Here is a table of points, one per row:
[29. 9. -43. -32. -62. -1. -34. -30. 6. 42. 84. 62. 75. 118. -3.
 56. -25. 9. 9. 46. -19. 19. -51. -24. -26. -33. -68. 51. -54. -34.
 -7. -29.]
[10. 87. -15. -3. 48. 77. -1. -24. -12. 26. 5. -14. -50. -24. 1.
 -21. 26. -46. -28. 16. 46. -5. 13. 35. 80. 90. 43. -12. 25. -4.
 12. -20.]
[0. -47. 13. -34. 39. 0. -50. 59. 25. 50. 36. -44. 53. 64. 71.
 33. 17. 29. -5. -3. -27. -30. -45. 21. -10. 46. 27. 1. -8. -5.
 -29. -2.]
[-37. -28. -29. -9. -7. 2. -28. 31. 105. 32. -21. -14. -3. -40. -63.
 13. -41. -7. -64. -14. 19. 4. -29. -30. -12. -20. -56. -54. -3. -32.
 -24. 2.]
[-6. -18. -18. -13. -29. -42. -12. 11. -9. -43. 44. 10. 38. -28. 82.
 39. 51. 102. 47. -2. 73. -39. -14. 0. -32. 32. 26. -20. 2. 21.
 0. -6.]
[12. 42. 6. 6. -55. -35. 30. -7. -79. 0. -5. -13. 10. -78. -1.
 -11. 23. 17. 60. 114. 104. 91. 65. 52. 9. -14. 24. -24. -67. -9.
 24. -6.]
[44. 68. 43. 7. 93. 20. 87. 65. -31. -17. 19. -40. 26. -40. -35.
 -10. 34. -50. -36. -9. 10. -16. -14. 3. -41. -73. -61. 30. 93. 24.
 7. 8.]
[-28. -47. 21. -37. -74. 41. 39. 22. 39. 41. 28. 43. -22. 27. 62.
 -40. 45. -22. 16. 45. -16. 2. -43. -17. -2. -72. 20. -40. 39. 4.
 56. 56.]
[-39. -34. 10. -40. -67. -64. 86. 34. -26. -48. -32. -84. -29. 23. 46.
 34. -4. -31. -76. -33. -31. -21. 5. 64. 15. 62. -7. -11. -31. -50.
 -17. -10.]
[15. -57. -44. -23. 8. 47. 33. -14. 13. 26. -24. -45. -2. -47. -49.
 8. -15. 19. -40. -80. -57. 16. 84. 16. 39. 36. 42. 7. 7. 32.
 -1. 72.]
[3. 107. -2. -2. -1. -18. -10. -73. 31. -26. 28. 39. 39. 77. 16.
 -25. 0. 60. -29. -57. -5. -49. -21. 6. -19. -2. 34. 29. 60. 16.
 32. 58.]
[53. -56. -47. 0. 22. -40. -21. -13. -13. -42. -13. -3. -35. 16. -42.
 -10. 16. 1. 42. 95. 23. 68. -14. 59. 39. 27. 10. 44. -3. 65.
 47. 57.]
[0. 42. 121. 3. -13. 24. 30. 7. 22. 23. 18. 13. -73. 7. -7.
 74. 13. 78. 3. -2. -41. -7. -20. -37. -36. 0. -13. -35. -30. -7.
 18. -35.]
[-46. -60. 7. -8. -52. -23. -38. -74. -35. 16. -61. 24. -39. -14. 42.
 -57. 47. 57. -20. 23. 40. 76. 27. -12. -27. -16. -28. 25. -9. -49.
 -46. 62.]
[30. 85. -18. -30. -27. -13. 32. 82. 0. 8. -56. -34. -28. -19. 10.
 -38. 14. 39. 27. -60. -7. -6. -36. -63. -1. -31. -51. -16. -69. -3.
 -14. -23.]
[-16. 4. -24. -25. -27. -20. -46. 10. 18. -19. 26. 12. -12. 1. -43.
 -43. 24. -70. 22. -4. 18. -63. 14. 0. -32. 94. -11. 23. -6. -16.
 45. 63.]
[-49. -2. 3. 112. -22. 11. 45. 70. 122. 113. 83. -10. 54. -17. -11.
 -63. 6. -13. -45. -3. -34. 7. -4. -11. -17. -14. -7. -13. -32. -6.
 42. -54.]
[-16. 1. 4. 31. 49. 25. 15. -57. -75. 50. 54. 75. 39. -34. -29.
 -54. -65. 6. -3. -6. -60. -48. 1. -22. -47. 11. -60. -42. -9. -64.
 -21. -29.]
[27. -8. -53. 1. -54. -4. -22. -34. -26. -44. -10. -24. -76. 13. 12.
 -48. -76. 10. -66. 36. -15. -15. 46. 36. 73. 9. 3. -51. 53. 19.
 -37. -61.]
[-9. 3. 9. -14. 47. -34. 66. 49. 76. 46. 26. 102. 32. 38. 13.
 -26. -23. 14. 22. -14. 23. 95. 113. 47. 33. 57. 37. -16. 0. 44.
 -57. -27.]
[-16. 31. -5. -38. -8. 0. 14. 17. 37. -78. -48. 3. 27. 6. -47.
 25. 18. 11. 65. 81. 9. 59. 12. 29. 7. -7. -23. -71. 45. -73.
 -11. -11.]
[82. 11. -11. 30. -34. 34. 23. 37. 12. 74. -20. 22. -6. 16. 12.
 42. -28. -70. 41. 14. 6. -34. 1. -52. 10. 42. 12. -25. -25. -7.
 -41. 1.]
[4. -39. -11. 5. -7. 29. 10. -84. 12. -106. 0. -25. -12.
 -19. 42. 37. 53. -8. 24. -14. 17. 12. -3. -89. 29. 6.
 -19. 13. -15. -70. 11. -42.]
[6. -6. -50. -12. 19. -28. -19. 33. 16. 25. 6. 11. 24. 64. 127.
 124. 124. 67. 78. 45. -28. 5. 49. -13. -41. -4. -7. -23. 17. -48.
 -36. -14.]
[-28. -14. -48. 16. 33. 20. -34. -7. -43. -19. -44. -65. -7. -8. -69.
 35. 45. 95. 50. 58. 45. 27. 24. -14. -33. 2. -27. -38. 10. 18.
 24. -42.]
[5. -44. -15. -8. -33. 24. -4. -55. -1. -1. -23. -66. 27. 29. -20.
 -17. -18. 42. 87. -7. 84. 44. 34. 93. 39. -16. 60. 42. 41. 2.
 60. 5.]
[90. -44. 36. 29. 35. 119. 38. 83. 17. -37. 17. 54. 27. 52. -48.
 -20. 3. -6. -52. -20. 24. -38. 25. -23. -22. -33. -8. -21. -32. -16.
 7. -7.]
[-40. -35. -52. -19. 28. 24. 1. 45. -64. -19. -12. -53. -61. -3. 7.
 -42. -15. 22. 27. -8. -1. -26. -70. -66. 32. 7. -1. 25. 27. 55.
 39. 51.]
[-16. 3. 65. -6. 8. 25. 23. -56. -29. 17. -21. -21. 89. 21. 1.
 -34. -3. -46. 17. 23. -13. -31. -13. -68. 4. -45. 51. -21. -18. 22.
 -71. -51.]
[-5. -26. 18. -63. -42. -13. -59. -19. -65. 1. -17. 16. 40. 11. 14.
 2. -9. -48. -12. -61. -5. 21. 48. 103. 84. 33. -45. -10. 9. -43.
 39. -46.]
[-16. -56. 25. -1. 26. 6. 55. -6. 31. 16. -2. 32. -6. -43. -33.
 -11. 70. 47. 82. 7. -39. -31. -80. 9. 30. 45. -1. 23. -10. 18.
 -31. -40.]
[-8. -20. -27. 24. -36. -43. -19. -18. 4. -33. 49. 21. 64. 8. 18.
 0. -29. -30. 8. 13. 79. -26. -13. -23. -15. -42. -62. -34. 5. -2.
 -97. 28.]
[-1. 19. 83. 127. 72. -26. 25. -25. 8. -15. -79. -30. -21. 26. -23.
 -17. -22. -15. -9. -47. 4. -39. -15. 5. 45. 0. -4. 21. 22. -70.
 -13. -7.]
[127. 74. 64. -29. 15. -7. -29. 5. 79. 54. 3. -19. -27. -83. 2.
 -17. -36. 8. -8. -34. 3. -9. -50. 5. -15. -56. -4. -2. -33. -64.
 -15. 6.]
[-31. 6. 6. 3. -41. -39. -65. 1. -23. -30. 26. -6. -35. 14. -64.
 18. 44. -53. -44. -41. -26. 30. -52. 30. 32. 1. 103. -2. -1. -1.
 -60. -52.]
[49. 5. 5. 9. -24. -74. -52. 30. -80. 0. -52. 17. 23. -40. -41.
 -26. -10. -6. -46. -23. -19. 15. -13. -65. -28. 50. 111. 92. 100. 16.
 39. -16.]
[-32. 12. -54. -49. 11. 48. 109. 39. -7. 38. 56. 33. 21. -11. -30.
 34. -35. 11. -38. 2. -38. 2. -14. -3. 42. 18. 47. 40. 24. -15.
 -21. 53.]
[-45. -17. -14. 19. 24. 60. -22. 51. 31. -46. -30. 19. -61. -56. 16.
 -6. -55. 8. -6. 35. 15. -25. 12. 32. -29. 0. 61. 127. 10. -21.
 -39. -55.]
[-45. -10. -9. -81. 7. -38. -22. -24. 23. 43. 25. -40. -77. -20. -44.
 -21. -58. -36. 37. 13. 82. 42. 23. -19. 4. -17. -34. 27. -21. -6.
 -53. 4.]
[51. -17. 7. -29. -5. -54. -20. -57. 6. -30. 5. -21. -40. -38. -7.
 -3. 11. -49. -43. -12. -40. -14. 24. -25. -43. -1. 5. 46. 69. 93.
 29. -24.]
[-45. 7. -14. -20. 17. -26. 1. 6. 9. 44. -53. 46. 22. 59. 25.
 67. 34. 2. -54. 53. 68. -26. 35. -21. 39. -20. -20. 32. 1. 30.
 44. 7.]
[7. -33. -7. -3. 66. -40. 25. -21. -27. -9. 8. -1. 13. 31. 21.
 -22. -49. -77. -24. -25. -29. 14. -24. -30. -57. -33. -4. -15. -65. -40.
 86. -13.]
[-61. -32. 11. -7. -3. -7. -22. 34. 2. -9. 6. 35. -18.
 -24. -18. 30. -104. -43. 22. -32. -22. -5. -11. -32. -32. -15.
 34. -39. 50. 34. 72. 52.]
[-18. 19. 5. 0. 48. 70. 17. 10. 4. -31. -19. 9. -13. -18. 0.
 -72. 4. -20. -28. -27. -17. -20. -3. 28. -95. -12. -38. -31. -58. 15.
 -20. -33.]
[-26. -18. -47. 5. -23. -58. -38. 10. -5. 19. 93. 13. -30. -16. -22.
 14. 67. 16. 60. -56. -33. -31. 69. -17. 49. -74. -2. 5. 8. 5.
 4. -16.]
[-22. 11. 12. -16. -28. -1. -46. -28. 8. -34. 15. -9. 61. -35. 39.
 7. -23. -28. -30. -2. -47. 33. 3. 41. 65. 92. 28. 97. 36. 95.
 61. 75.]
[-22. 16. -45. 13. -5. -9. 5. -29. -25. -49. -75. -37. -20.
 -3. -16. -13. -1. -17. -20. -8. -115. -67. -17. 17. -31. -47.
 -8. -19. -60. -11. -29. 52.]
[-14. 6. -47. 62. 26. 57. -10. 3. -28. -3. 19. 75. 43. 38. 81.
 42. 16. -24. -43. -66. 18. 40. -80. 11. -19. -23. -26. -53. -29. 9.
 -31. -17.]
[9. 13. 16. 42. -36. 24. 17. -65. -10. 42. -65. -32. -41. -7. -8.
 37. -26. -11. 42. -9. -13. -24. -25. 10. -89. -13. -49. 20. 65. 90.
 16. 5.]
[46. 89. 127. 127. 57. 24. -51. -4. -29. -52. 30. -63. -37. 1. 8.
 -17. -24. -2. 6. 29. -9. 56. 44. 10. 47. 8. -34. -28. -65. -11.
 -35. 53.]
[30. -5. 20. -54. 18. -51. -51. -18. -17. -8. -28. 27. 35. 4. 4.
 10. -10. 55. -24. 28. -3. -31. 4. 12. 6. -35. 1. -66. -67. 46.
 41. 17.]
There is one direction along which these points spread out most. Take the direction at right angles to it along which they spread out most. Then take the direction at right angles to both along which they spread out most. Go by this last direction. How far along it is each point below, from 0 to 99? The average is 50, and the first point in the table lies past the average. One standard deviation of the points above along it is 16.
[7. -33. -7. -3. 66. -40. 25. -21. -27. -9. 8. -1. 13. 31. 21.
 -22. -49. -77. -24. -25. -29. 14. -24. -30. -57. -33. -4. -15. -65. -40.
 86. -13.] 54
[-16. 4. -24. -25. -27. -20. -46. 10. 18. -19. 26. 12. -12. 1. -43.
 -43. 24. -70. 22. -4. 18. -63. 14. 0. -32. 94. -11. 23. -6. -16.
 45. 63.] 62
[-8. -20. -27. 24. -36. -43. -19. -18. 4. -33. 49. 21. 64. 8. 18.
 0. -29. -30. 8. 13. 79. -26. -13. -23. -15. -42. -62. -34. 5. -2.
 -97. 28.] 49
[-39. -34. 10. -40. -67. -64. 86. 34. -26. -48. -32. -84. -29. 23. 46.
 34. -4. -31. -76. -33. -31. -21. 5. 64. 15. 62. -7. -11. -31. -50.
 -17. -10.] 52
[-45. 7. -14. -20. 17. -26. 1. 6. 9. 44. -53. 46. 22. 59. 25.
 67. 34. 2. -54. 53. 68. -26. 35. -21. 39. -20. -20. 32. 1. 30.
 44. 7.] 62
[44. 68. 43. 7. 93. 20. 87. 65. -31. -17. 19. -40. 26. -40. -35.
 -10. 34. -50. -36. -9. 10. -16. -14. 3. -41. -73. -61. 30. 93. 24.
 7. 8.] 42
[27. -8. -53. 1. -54. -4. -22. -34. -26. -44. -10. -24. -76. 13. 12.
 -48. -76. 10. -66. 36. -15. -15. 46. 36. 73. 9. 3. -51. 53. 19.
 -37. -61.] 40
[-22. 16. -45. 13. -5. -9. 5. -29. -25. -49. -75. -37. -20.
 -3. -16. -13. -1. -17. -20. -8. -115. -67. -17. 17. -31. -47.
 -8. -19. -60. -11. -29. 52.] 43
[-46. -60. 7. -8. -52. -23. -38. -74. -35. 16. -61. 24. -39. -14. 42.
 -57. 47. 57. -20. 23. 40. 76. 27. -12. -27. -16. -28. 25. -9. -49.
 -46. 62.] 35
[46. 89. 127. 127. 57. 24. -51. -4. -29. -52. 30. -63. -37. 1. 8.
 -17. -24. -2. 6. 29. -9. 56. 44. 10. 47. 8. -34. -28. -65. -11.
 -35. 53.] 2
[-31. 6. 6. 3. -41. -39. -65. 1. -23. -30. 26. -6. -35. 14. -64.
 18. 44. -53. -44. -41. -26. 30. -52. 30. 32. 1. 103. -2. -1. -1.
 -60. -52.] 55
[-28. -14. -48. 16. 33. 20. -34. -7. -43. -19. -44. -65. -7. -8. -69.
 35. 45. 95. 50. 58. 45. 27. 24. -14. -33. 2. -27. -38. 10. 18.
 24. -42.] 24
